Where one turn sends some rows of the set: a few examples, then the rows asked
Botif: [  2  -2   2   3   4  -8   4   7  -7  14   3  -4  22   7  -3 -12  11   3
   1  -1   0   3  -3   5  13   4   0  10]
Nomi: [ -1   0  -3   1   7   0   2  10  -5  -1   1  12  21   6  -5  -3   5   3
 -10   0  -2   1   0  -2   1  12   0   7]
fev: [-15  -3  14   0  -4  -1  -3  -2   6  -4  -8   5  11   4  -7  -5  -6   7
 -10   1   2   3  -6   7  -2   3   2   4]
linop: [ 2 -5 -7 13  1 -4  6  9 -9  2  3  9  9 11 -2 -5  4  2 -9 -1  0  3  3  2
  5  9 -6 12]
Luti: [ -5  -7   7   6   6  -6  -8   1   2  14 -23  -3  15  10  -3  -1  -8  16
 -10   1  -4  19  -2  11  13   1  -7   1]
dode: [  8   9  -3   9  11  -8   3   5   4  19 -21   1   5   6  -7   2  -4   0
  -2   7  -8  23  -5  13   8  -1  -3  -3]
pogu: [ -6  -9  10  16   5   2  -2   9  -1  10 -12   2  13  10 -18  -5 -15  -3
  -6   3  -2   9   4  15  -2  11  -9  -1]
kolu: [ -4 -10   2  13   2  -9  -8  -2  -2  15 -17  -2  13  13   1   0  -8  16
  -5  -4  -3  21   0  13   9   4  -8   5]
sanet: [ -3   2  -3   0  -4 -13  10   1   0   7   4  10  15   2  -7  -9  10   0
  -6   3   4   6  -7   6  -4   4  -4  -9]
kadiz: [-13  -4  13  -1  -4  -2  -1   0   5  -8  -8   4  11   1  -9  -5  -7   1
 -11   0   3   2  -5   9  -5   9  -2   1]
Pevof: [ -4 -10  10  17   6   3  -1   5  -4   7  -8  -1  12  12 -17  -5 -14   0
  -1  -2  -1   9   4  11  -1  12 -11  -4]
von: [ -6  -9   5   7   6  -8  -8  -2   1  14 -19  -3  15  13  -3  -2  -8  16
  -9  -1  -2  21  -3  12  11   3  -8   2]
pami: [  2  -6   0   7   3 -14   5   5  -1   6  -1  -9  13  12  -1  -3  12   8
   0  -8   3   3  -8   0  12   5   1   4]
zal: [ 10   5  -8   9  10 -12   2   3   3  14 -17  -3   4   8  -2   9  -2  -1
  -1  -1  -8  23  -5  12   5   2  -4  -6]
nen: [  3   5   6   1 -11  -5   5   4   2  13  -3   3  10   2  -5   7  15   3
  -2  -2  -4   5  -8   3   2   4   1  10]
Dad: [ -8  -4  -8   7   9  -4  -4   3  -2   4  -6   7  16   9 -12 -17   3   2
  -9   0  -3  16   3  20  11   2  -1   9]
rino: [  3   3  10   4  11  -9   6   6   3  10 -15  -2   7   2  -2  -1 -20  -2
   1   7   2   5  -9   7  -7   7  -4 -11]
Fose: [ 5 -4  1  3  1 -9 10 -3 -5  0  6  3 11  5 -8 -5  4  7 -6 -5  9  4 -8  1
 -5  2 -4 -6]
rik: [ 10  10  -7   8  10  -8   1   5   3  17 -20   0   4   7  -5   5  -4  -1
  -2   4  -8  24  -5  13   5   2  -3  -2]
fiki: [  3   5  13   4   9  -7   6   5   5   9 -18  -1   8   1  -4   0 -19   0
  -1   8   0   7  -8   6  -4   7  -4 -11]
mesef: [ -3   1  -8   7   9  -1  -1   4  -1   3  -2   4  13   7 -13 -15   6   3
  -9   5  -3  21   3  20  11  -1   1   6]
vad: [  3   0   6   6  11  -9   7   5   3  10 -14   4   4   4   0   1 -18  -4
   7   4   2   4  -7   5  -7   6  -4 -11]
ves: [  4  10   5   7  -1 -10  10   6   4  10  -4   0   4  -1  -9  -9  -1 -14
   5   7  -1   7  -7  19  -1   2   1   3]
vosab: [  0  10   5   9   0  -8   9   8   5   7  -3  -3   5   2 -15 -12   1 -14
   2   7  -5   3  -5  18   1   0   1   2]
guv: [  6   8   3  -6   7  -7   1   3   4   0 -14  -4  10  -1   7  -1  -3   9
  -3   5  -4   7 -10   8   9   0   4  13]
lesot: [ 5  2 -3 11 -6 -7  8  5  0 12 -4  9  5  9 -7  3 11 -1  4 -5  3  5 -3  3
 -3 -2  4  7]
teg: [ -6  -6  11  18   6   0  -1  11  -1  11 -13   2  13   8 -16  -7 -15  -2
  -8   6  -2  11   6  14   1   8  -9  -4]
kidu: [  7   7   1  -6   8  -5   1  -1   3   2 -15  -6  11   2   4   0   0   8
  -1   0  -5  12 -11   8  11   2   6  15]

dode -> fiki
von -> rik
Now find these:
lesot -> Fose
sanet -> Nomi
kolu -> zal
guv -> vosab
ves -> kadiz

